Where one turn sends some rows of the set: a few examples, then the rows asked:
k713: [  9.8 -14.3  -5.2   9.8  -3.0 -27.6  -4.1   7.7  17.7   2.6 -24.1 -17.1
  -2.8  15.3   8.9 -14.1  -8.2 -20.3  -5.9  21.6 -13.2 -34.9]
k501: [  6.4 -21.3  -0.7   6.4 -11.6 -18.8   2.0  24.5  -6.6  16.8   2.8 -14.0
  -8.2  18.1   3.5 -26.0  14.2   3.5 -17.5  15.7   6.8   6.1]
k41: [-17.0 -15.6  -0.7 -25.2   6.2  -0.7  -6.7  10.6   5.4 -11.3 -16.0   6.1
  10.6  19.8  -2.6 -19.8   5.4  -6.8   5.2   1.8  33.9  -2.3]
k658: [ -4.1  -7.9  -3.8 -23.9   7.9  -1.4 -11.9  13.7  14.1 -10.1 -19.9  -3.8
  16.2  16.2  -4.4 -16.0   3.1  11.1  15.0  -4.9  31.5  -3.4]
k327: [ 18.6  -6.8  -1.4  13.1  -6.3 -25.3  24.9 -13.7   0.6  -0.4 -18.9 -10.0
 -22.6 -12.2   3.8  -2.5  -6.6  -8.7   8.5  -6.0  25.3 -19.2]
k136: [  6.5 -12.0  -0.9   6.4  15.0   7.6  -5.7   5.2  11.1 -23.9   1.0 -10.5
  -1.6   2.9  10.8   1.9 -10.5 -11.1  -1.6 -20.6   2.1  14.1]
k697: [ 19.5  -6.6  -1.3   5.3  -8.7 -27.8   7.5   0.3   7.1 -14.4 -29.2 -11.4
  -9.9   6.6  12.2 -12.1  -5.4 -15.8  -5.7  16.7  -2.6 -42.0]
k605: [-10.4 -22.3  -4.6 -15.8   2.6 -21.4   6.8  -6.0   8.4 -18.5 -21.8  -0.2
   3.1  18.1   8.5 -15.6  -3.3   7.7  20.7  -1.3  18.1 -27.3]
k517: [ 12.9  -9.1   6.1  23.1  -4.7 -26.1   6.8 -11.6   0.6  -6.9   1.0 -14.3
 -16.2  -8.9   3.3 -12.9 -18.7  -4.4  10.2  -6.0  34.2  -4.7]
k859: [ 26.6 -15.4  -0.5  -0.6  -1.1  -4.0  -2.1  13.8   7.0  -6.6  -7.5 -26.8
  -0.1  -1.2  12.3  -4.2 -11.7 -23.0   0.6 -11.9  -8.9  18.4]
k738: [  7.2 -19.1  -3.7  13.2 -12.7 -25.8  -2.9  12.6   9.0  -9.4 -11.5 -11.5
  -9.1  16.3   8.8 -21.2  -7.5   2.4 -10.1  23.3  -1.8 -40.8]
k460: [  2.8   0.1   4.0  11.6  -0.5  -8.9   0.9   1.4   0.6 -14.4 -23.0  22.2
 -12.4  28.8   7.3  -3.5  17.5  -2.5 -16.5   8.1  19.6   0.0]
k896: [ 22.3  13.9   4.6  -1.1  -6.4  -0.6   2.7  16.8   5.1  -7.4 -19.5  15.6
  -6.0  17.8  -9.6  -7.7  11.4 -15.0 -20.0  -2.4  28.4   0.8]
k115: [  6.2  -3.0   2.1  -5.3  -3.0 -10.8  -0.9  31.6 -20.5  13.2 -12.3 -11.0
   1.0  -0.5   6.6 -12.4  21.5   0.8  -5.5  21.8  -1.4   6.3]
k108: [ 17.4   3.8  -1.9   8.6  -3.8 -16.6   7.8   3.0   2.5  -0.8 -10.9  11.7
 -14.5  26.1 -10.2  -1.8  15.6  -7.0 -24.3   5.7  30.7  -3.6]
k480: [  6.5   1.9   8.1  11.5  -3.2   0.1 -18.6  25.3  30.7   9.6 -14.4  -6.0
   6.5   7.5  -8.7 -23.1 -16.0  -1.2   6.5   2.7  12.0 -28.9]
k827: [  6.9  19.5  11.8   0.0   6.6   0.7  -9.7  24.4   9.5   1.7 -21.6  -2.4
  10.3 -11.7  -4.8 -10.1  -5.5  -2.0  16.4   3.8   5.7 -30.8]
k21: [ -0.7 -15.8   0.0   3.9  -6.1 -14.3   3.9  12.0  -7.9 -11.6 -21.1  -2.6
  -8.3  -0.6  16.4  -2.6  -3.8  -7.7   2.9  23.8 -16.2 -37.0]
k406: [ 15.0 -19.5  11.0  13.4  -2.6   0.0 -17.3  10.3  17.2  -3.7   3.7 -22.4
   1.3   3.8   8.2 -10.3 -24.8 -13.2   9.7  -9.8   1.1  10.5]
k986: [ 15.7   3.1   5.5  10.6   0.7 -24.6  11.9  -4.5 -18.4  -8.4 -11.4 -12.1
 -11.2 -21.4   9.7   1.1  -3.5   1.8  19.4   0.9  18.6  -2.3]
k172: [ -9.8 -27.1 -11.5 -22.4   5.4 -24.0   0.4  12.7  -2.4  -6.6 -15.0 -18.7
  12.4  11.6  12.4 -26.6   2.7   0.5  15.9   2.9   9.5   7.1]
k826: [  7.8   3.4   6.4  14.9  -9.6 -12.1   3.4  11.7  -0.2  -7.3  -0.9  18.9
 -12.0  19.8  -8.7 -18.4   0.8  -7.3 -15.0  -1.3  37.0   6.0]
k281: [  5.9  -3.4 -12.1  19.8   7.1 -28.3  15.3  -4.1  -3.7   2.1 -16.7 -12.7
 -16.1 -13.6   7.0  -8.1   3.5  10.7  10.2  -5.5  28.9   8.3]
k395: [ -7.3 -36.2 -11.2 -16.1   0.1 -13.2  -6.7   3.4   2.8  -9.8 -20.6 -13.3
   5.5  13.2  14.3 -10.2  -5.3   0.8  20.6   2.6  15.5  15.1]
k491: [ 12.5 -25.1  -8.2  -3.5  -9.8  -9.2   7.8  23.3  -4.9  23.2 -14.9 -23.6
 -10.4   2.5   7.2 -12.2  13.8 -11.6 -13.0  13.6  -2.3   8.6]
k554: [ 10.1   8.5   7.5  -2.8   1.4  12.4  -3.9  23.2  26.2  15.2 -22.7  -1.1
   2.3  -1.6 -13.5 -13.1  -4.1 -16.8   0.8  -6.7  15.8 -24.4]
k907: [  1.8   6.7   6.4   4.6  -5.5   0.0   7.6  12.5 -14.4 -11.7 -15.6  28.4
 -12.7   6.8  -2.9   3.6   8.9  -7.0  -6.6   7.4  24.0  -4.7]
k862: [  7.2 -12.2   7.3   2.1   2.2  12.6  -6.7  18.0  -1.0  -8.5  -5.4  -6.3
   0.3  -8.8   9.5   8.2 -15.0 -14.2  14.4  -8.7  -8.4  12.2]
k461: [ -4.4 -11.6  -2.7   0.1   8.2  -8.0  -7.9  21.2  -1.4  20.8 -17.0 -23.5
  -1.3   2.5   6.0 -19.8  25.2   2.1 -14.3  24.8  10.8  -3.7]
k691: [ 18.7  -8.1  -4.5   8.0   8.6  -4.1  -4.0   8.6  18.5  -4.5   2.2 -19.4
   0.6  -1.1  -2.3  -1.0 -20.5 -24.1   1.2 -20.5   6.0  15.4]
k729: [  9.5   5.8   8.4   6.1  10.3  -2.2  -8.5   9.0  32.9  10.8 -13.0 -13.5
   5.3   2.1 -10.6 -11.3 -14.7 -20.0   4.9  -6.2   8.7 -32.5]
k154: [ -5.6 -13.7   3.1 -13.5   3.3 -29.0   1.1 -13.2   0.3 -14.3 -26.4  -6.1
   4.1  12.8   9.5 -18.5   1.1   2.6  22.6   6.9  34.5 -14.9]
k373: [ -6.9 -15.7  -8.2  11.4   4.8 -18.2  -7.0   9.1  11.5 -19.9 -26.8  -7.2
  -2.4   8.0  20.4 -16.5 -10.5 -19.0  -4.2  18.5 -14.3 -27.4]
k720: [ -3.4  11.4  12.8   8.0  18.7  -4.2  -3.2   9.4  25.0  12.6 -18.8 -10.3
   7.5  -6.9  -0.6 -21.4  -3.2  -4.0  17.9 -11.5   9.2 -24.8]
k437: [ 19.7  -6.9  -6.7  19.4  -0.5 -32.7  20.6 -12.0   1.3   2.7  -6.1 -10.4
 -18.6   0.0  -0.8  -0.6  -5.7  -7.8   4.2 -11.7  24.3   6.1]
k847: [  8.5 -15.8 -13.5   1.8  -4.6 -15.6  -3.2  25.5   4.2  22.4 -14.1 -16.2
  -5.6  16.7  -3.4 -13.3  15.8 -10.1 -24.7  25.3   5.4  -1.3]

k713 turns into k847
k658 turns into k605
Now these:
k461 turns into k460
k327 turns into k859
k907 turns into k986
k406 turns into k480

